[[  0 -55  -2 -41  20  29 -45 -16  -1   3]
 [  0 -55   0 -40  21  29 -44 -15   0   3]
 [  0  55   1  41 -21 -29  44  15   0  -3]
 [  0  55   2  41 -20 -29  46  16   0  -4]
 [-53 -10  20  16  23 -20  37  47   2 -10]
 [-17 -60  34  -1 -10   9   8   5  41 -39]
 [ 36   5  15  23 -55  -1  17 -25  35 -32]
 [-36  -6 -15 -22  54  -1 -17  26 -37  32]
 [ 54   8 -20 -17 -25  20 -38 -46  -3  10]]
:
[[  0   0   0   0 -53 -17  36 -36  54]
 [-55 -55  55  55 -10 -60   5  -6   8]
 [ -2   0   1   2  20  34  15 -15 -20]
 [-41 -40  41  41  16  -1  23 -22 -17]
 [ 20  21 -21 -20  23 -10 -55  54 -25]
 [ 29  29 -29 -29 -20   9  -1  -1  20]
 [-45 -44  44  46  37   8  17 -17 -38]
 [-16 -15  15  16  47   5 -25  26 -46]
 [ -1   0   0   0   2  41  35 -37  -3]
 [  3   3  -3  -4 -10 -39 -32  32  10]]

[[ 32 -13 -51]
 [ 22  47 -52]
 [-10 -17 -26]
 [-25   0 -55]
 [ 13 -22 -25]
 [-33   2 -45]
 [ -3 -28 -63]
 [ 18 -29 -72]
 [ 44 -16 -55]]
:
[[ 32  22 -10 -25  13 -33  -3  18  44]
 [-13  47 -17   0 -22   2 -28 -29 -16]
 [-51 -52 -26 -55 -25 -45 -63 -72 -55]]

[[-13 -17  -1  -5   6   3  23 -39  29 -37  -6   3]
 [-13 -17  -1  -4   6   3  23 -39  25 -37  -3   3]
 [  2  30   6   1   4  -8 -35  23 -21  58   4  18]]
:
[[-13 -13   2]
 [-17 -17  30]
 [ -1  -1   6]
 [ -5  -4   1]
 [  6   6   4]
 [  3   3  -8]
 [ 23  23 -35]
 [-39 -39  23]
 [ 29  25 -21]
 [-37 -37  58]
 [ -6  -3   4]
 [  3   3  18]]

[[-4 12 51 30  8 -2 -2]
 [ 4  6  2  0 -6 13 48]
 [ 3  1 -1  2 14 48 37]
 [ 1 -2  1 18 52 35  6]
 [ 1 -2 -1 16 51 37  7]
 [-2 -3  5 32 50 17 -1]
 [-5 -1 26 45 26  2 -3]]
:
[[-4  4  3  1  1 -2 -5]
 [12  6  1 -2 -2 -3 -1]
 [51  2 -1  1 -1  5 26]
 [30  0  2 18 16 32 45]
 [ 8 -6 14 52 51 50 26]
 [-2 13 48 35 37 17  2]
 [-2 48 37  6  7 -1 -3]]

[[-12 -54   2  11]
 [ 21  41  36  44]
 [ 14  52  18  27]]
:
[[-12  21  14]
 [-54  41  52]
 [  2  36  18]
 [ 11  44  27]]

[[-21  -3   4 -15  34 -11 -12   9  14  -2]
 [  4 -16   8 -12  47 -10 -25  11  25   9]
 [-39   7  -7   3  25 -15  -2   4   4 -44]
 [ -1   2  58 -15  -8  56 -32   9  37  27]
 [  7   7  17  24   4  18 -12   0  12 -47]
 [-39  -6  15 -24 -12  11   5   1 -20  50]
 [-29  17 -13   6  11 -12  -3   3  31 -46]
 [ -1  32  30 -19 -11  27  -2   6  16 -32]
 [ -2  -2 -11  37 -46  16   9 -15   0   3]]
:
[[-21   4 -39  -1   7 -39 -29  -1  -2]
 [ -3 -16   7   2   7  -6  17  32  -2]
 [  4   8  -7  58  17  15 -13  30 -11]
 [-15 -12   3 -15  24 -24   6 -19  37]
 [ 34  47  25  -8   4 -12  11 -11 -46]
 [-11 -10 -15  56  18  11 -12  27  16]
 [-12 -25  -2 -32 -12   5  -3  -2   9]
 [  9  11   4   9   0   1   3   6 -15]
 [ 14  25   4  37  12 -20  31  16   0]
 [ -2   9 -44  27 -47  50 -46 -32   3]]
